[[ 15 -29  23  -9  46   7   7  16  -4   7 -11  -2 -26   8  26  -4]
 [ 12 -22  15  -7  20   9   5  15 -12   1 -17   5 -22  12  14 -11]
 [  3  -3 -13 -10   5 -15   7  -8   6 -11 -17  -4 -21  -8   5  -4]
 [-18  15   9   2 -33 -17   0 -28 -29 -31   2  12  -1  25   3 -22]]
->
[[-22   3  25  -1  12   2 -31 -29 -28   0 -17 -33   2   9  15 -18]
 [ -4   5  -8 -21  -4 -17 -11   6  -8   7 -15   5 -10 -13  -3   3]
 [-11  14  12 -22   5 -17   1 -12  15   5   9  20  -7  15 -22  12]
 [ -4  26   8 -26  -2 -11   7  -4  16   7   7  46  -9  23 -29  15]]

[[ 10  -1  45   0  39 -16 -21 -38  -7]
 [-27  19  47  -4 -22 -38  -5 -23 -21]
 [-15   1  49  -5   5 -34  12 -27 -20]
 [  7   6  47  -2  35 -18 -11 -36  -1]
 [  6  -5  48  -3  35 -19   0 -36  -8]
 [-25  14  47  -3 -16 -38  -1 -24 -12]]
->
[[-12 -24  -1 -38 -16  -3  47  14 -25]
 [ -8 -36   0 -19  35  -3  48  -5   6]
 [ -1 -36 -11 -18  35  -2  47   6   7]
 [-20 -27  12 -34   5  -5  49   1 -15]
 [-21 -23  -5 -38 -22  -4  47  19 -27]
 [ -7 -38 -21 -16  39   0  45  -1  10]]

[[  3   7 -18  -5   4  -5   3  11  -5]
 [  7  15  -2  16   1   7 -19  -3 -23]
 [-25  14  19 -28  40  18  28   9  25]]
->
[[ 25   9  28  18  40 -28  19  14 -25]
 [-23  -3 -19   7   1  16  -2  15   7]
 [ -5  11   3  -5   4  -5 -18   7   3]]

[[ 26  16  12 -17 -28  -6  -5  31 -35 -49  22   9  12]
 [ 25  -4  -1  16 -50   4 -30 -28 -10  29  20 -23 -23]]
->
[[-23 -23  20  29 -10 -28 -30   4 -50  16  -1  -4  25]
 [ 12   9  22 -49 -35  31  -5  -6 -28 -17  12  16  26]]

[[ 27  -2  32 -29  -2 -26  -5   7]
 [  3 -16   6  21  21 -29  27 -29]
 [ -7 -20  27  16   6 -23 -16  -1]
 [-18 -15  18  17 -18  23   9 -18]
 [ 38 -21 -20  21 -20   9 -17  -1]]
->
[[ -1 -17   9 -20  21 -20 -21  38]
 [-18   9  23 -18  17  18 -15 -18]
 [ -1 -16 -23   6  16  27 -20  -7]
 [-29  27 -29  21  21   6 -16   3]
 [  7  -5 -26  -2 -29  32  -2  27]]

[[ 26 -19 -46 -33  36]
 [-34 -28 -28  46 -39]
 [-19  17   8 -16 -11]
 [  4 -13 -18  -3  21]
 [ -9  -3 -16  16 -11]
 [-16  -3 -14  35  -1]
 [-33  41  36 -43 -21]
 [-23  15  14  14 -25]
 [ -9  -8 -36  30  17]
 [ 45  32 -29 -48 -32]
 [ 34  23 -30 -36 -39]]
->
[[-39 -36 -30  23  34]
 [-32 -48 -29  32  45]
 [ 17  30 -36  -8  -9]
 [-25  14  14  15 -23]
 [-21 -43  36  41 -33]
 [ -1  35 -14  -3 -16]
 [-11  16 -16  -3  -9]
 [ 21  -3 -18 -13   4]
 [-11 -16   8  17 -19]
 [-39  46 -28 -28 -34]
 [ 36 -33 -46 -19  26]]

[[ 19  23   0   1  14 -13 -23 -36 -12 -20  19  18]
 [ 19  24   0   1  14 -16 -24 -39 -12 -20  19  19]
 [ 16  18   0  -2  13  -4 -18 -25 -11 -18  16  12]
 [ 16  23   0   5  11 -24 -23 -41  -9 -14  16  21]]
->
[[ 21  16 -14  -9 -41 -23 -24  11   5   0  23  16]
 [ 12  16 -18 -11 -25 -18  -4  13  -2   0  18  16]
 [ 19  19 -20 -12 -39 -24 -16  14   1   0  24  19]
 [ 18  19 -20 -12 -36 -23 -13  14   1   0  23  19]]
